A single turn carries every row of the set below to another of its rows. Some are shown first; where does it send the rows asked next?
fidi: [-0.80  1.49 -0.94  2.94 -1.19  0.54 -1.06 -1.70 -4.45 -1.72 -2.71 -0.49
 -2.74  1.47 -1.27 -0.38 -0.36  1.44  1.09]
makag: [ 1.00  3.02  0.94  1.88 -1.68  0.56 -1.74 -1.33 -2.97 -0.09  2.24  1.79
  2.82  3.65  0.84  0.01 -0.38 -1.68  2.53]
bet: [ 0.72 -2.03 -1.44 -2.74  3.97 -1.82 -1.17 -0.15  1.43  1.66  0.80 -1.91
 -0.67 -2.55  0.43  1.59  1.84  2.51 -3.40]
Vodo: [-1.52  2.54 -0.81  3.42 -2.62  1.35 -2.43 -1.65 -2.28  0.88  0.61 -0.17
 -0.82  2.30  0.64  0.98 -1.22 -3.05  2.17]
Tul: [ 0.59 -2.97  2.36 -3.03  1.31  0.63 -0.97  1.99  2.34 -0.56  2.20  0.74
  3.47  0.74  1.72  2.64  2.87 -2.35  0.20]
Ranof: [ 0.88  0.61  2.11  0.12 -0.06 -0.19 -2.16  0.07 -1.48 -1.70  3.44  0.37
  4.44  3.70  2.10  1.78  0.67 -1.82  2.78]
bug: [-0.57  1.48 -1.26  2.33 -0.65  0.34 -0.46 -2.56 -4.88 -2.39 -2.53 -0.32
 -2.27  1.32 -0.29  1.28 -0.34  1.12  1.80]
Kuzer: [ 1.87 -0.44 -0.12 -1.35 -0.36  1.81  1.11  2.15  4.11  2.58 -0.58 -0.02
 -1.99 -3.20  1.78 -1.06 -0.79  1.06  1.53]
lizeg: [-0.58  2.49 -0.68  3.12 -1.56  0.31 -1.75 -2.42 -3.38 -0.90  1.32  0.21
  0.08  2.83  1.42  2.20 -0.97 -2.15  3.19]
Tapo: [ 0.13 -2.91  3.06 -2.04  0.76  1.52 -1.71  3.15  3.36  0.91  1.68  0.36
  2.71  1.06  0.34  0.29  2.81 -1.98 -1.06]
teb: [ 0.24  3.23  0.01  1.51 -2.30  1.03 -1.33 -1.39 -2.55  0.66  1.93  1.74
  2.33  2.77  1.22  0.84 -0.60 -3.24  2.45]
lagi: [-1.23  1.64 -2.04  2.10 -1.48  0.63 -0.46 -2.25 -4.38 -1.48 -2.95 -0.46
 -3.00  0.55 -0.17  1.73 -0.61 -0.35  1.66]
kek: [ 1.58 -0.64 -1.12 -2.53  5.30 -3.55 -2.11  0.72  1.15  0.06 -1.81 -0.47
 -0.30  0.33 -0.30  2.02  0.08  2.92 -2.65]
Pil: [ 0.99 -3.11  3.30 -2.23  1.53  0.62 -1.30  2.57  2.52 -0.51  2.14  0.59
  3.45  1.52  0.77  0.83  2.98 -0.79 -0.33]
mufis: [ 0.57  3.13  1.29  2.45 -2.23  1.13 -2.21 -0.55 -2.28  0.86  1.88  1.49
  2.01  3.56 -0.06 -1.39 -0.40 -1.78  1.74]
lunop: [ 0.80 -0.55 -1.32 -2.13  4.23 -2.83 -2.68  1.45  2.04  1.60 -2.34 -0.93
 -1.14 -0.15 -0.96  0.84 -0.27  2.03 -3.56]
Ruv: [ 0.72 -1.92 -1.58 -2.97  3.92 -1.82 -1.10 -0.20  1.39  1.59  0.71 -1.75
 -0.60 -2.67  0.69  2.00  1.69  2.42 -3.22]
Nobov: [-1.09  0.91  1.58  0.87 -2.46  1.96 -3.27  1.82  0.82  2.29  2.14 -0.28
  2.28  2.76  0.41 -0.60 -0.20 -4.17  0.51]
pavu: [ 3.20 -0.80  1.36 -0.89  1.01  0.85  1.10  2.29  3.06  0.94  0.17  0.19
 -0.91 -1.62  1.14 -2.45 -0.25  3.94  1.75]
femi: [ 3.73 -0.69  0.61 -2.00  1.91 -0.08  2.11  0.82  1.93 -1.00  0.84  0.63
 -0.10 -1.86  2.61  0.37 -0.05  3.54  3.15]
zamuz: [ 0.46 -1.90 -1.55 -2.95  3.80 -1.72 -1.03 -0.09  1.50  1.91  0.68 -1.88
 -0.72 -2.94  0.55  1.93  1.62  2.07 -3.49]
nirad: [ 0.42 -0.71 -2.03 -2.65  1.20  0.59  1.28  1.25  0.73 -1.65 -4.45 -2.82
 -3.46 -0.35 -1.83  0.81  0.73  1.71 -0.96]
vari: [ 0.26 -0.26 -2.43 -2.74  3.82 -2.58 -2.36  1.06  2.27  2.05 -2.51 -0.80
 -1.40 -1.02 -0.16  2.74 -0.52  0.22 -3.16]
sofes: [ 2.53 -0.38 -0.89 -2.63  0.50  0.79  2.20  0.69  3.05  0.81  0.07  0.57
 -1.03 -3.60  3.28  1.86 -0.70  0.55  2.92]
Sudo: [ 0.30 -0.59 -2.48 -3.20  1.33  0.50  1.66  0.79  0.44 -1.94 -4.35 -2.60
 -3.23 -0.83 -1.18  1.98  0.73  1.22 -0.66]
bugur: [ 0.81 -0.64 -2.11 -3.06  1.90 -0.18  1.76  0.59 -0.21 -2.91 -4.06 -2.41
 -2.68 -0.23 -1.05  1.90  1.05  2.20 -0.25]
dunit: [ 0.92 -0.45 -2.24 -3.24  4.83 -3.41 -1.82  0.25  1.37  0.49 -2.04 -0.47
 -0.62 -0.77  0.65  3.98 -0.23  0.95 -2.11]
Divot: [-0.03 -2.72  2.00 -2.75  0.50  1.48 -1.35  2.64  3.30  0.97  1.60  0.46
  2.78  0.25  1.30  2.01  2.61 -3.36 -0.63]
Faz: [ 0.61 -1.85 -1.37 -2.88  3.69 -1.71 -1.23 -0.04  1.54  1.99  0.67 -1.81
 -0.79 -2.64  0.34  1.43  1.63  2.32 -3.44]
zisi: [-1.06  2.37  0.44  4.35 -2.05  1.17 -2.76 -1.02 -2.58  0.49  0.83 -0.48
 -0.63  3.71 -0.34 -1.20 -0.87 -1.00  1.58]
lov: [-1.42  1.68 -1.54  2.62 -1.87  1.15 -0.87 -1.63 -3.87 -0.57 -3.25 -0.68
 -3.35  0.78 -1.16  0.16 -0.75  0.03  0.74]
ketut: [-0.75  1.11  0.53 -0.28 -1.65  1.01 -2.14  0.37 -0.26  0.58  2.51  0.16
  3.08  2.03  2.33  2.85 -0.21 -5.20  2.41]
votat: [ 0.96 -0.78 -1.64 -2.68  1.94  0.10  1.36  0.97  0.01 -2.66 -4.00 -2.63
 -2.88  0.15 -1.73  0.66  1.09  2.84 -0.68]
motu: [ 0.39  0.43  3.12  1.57 -0.88  0.88 -3.39  1.73 -0.43  0.12  3.00 -0.10
  3.40  4.39  0.03 -1.74  0.50 -0.83  0.98]
monap: [-0.11  3.30  0.32  2.07 -2.87  1.52 -2.15 -0.65 -1.98  1.73  1.49  1.39
  1.71  2.74  0.49 -0.33 -0.80 -3.37  1.74]
voba: [-0.22  2.14  0.60  3.86 -0.96  0.21 -2.30 -1.88 -3.61 -1.26  1.45  0.06
  0.26  4.02  0.43  0.09 -0.64 -0.08  2.68]

voba -> zisi
vari -> dunit
And these:
motu -> Nobov
Pil -> Tapo
fidi -> lov
mufis -> monap
bugur -> votat
Kuzer -> sofes

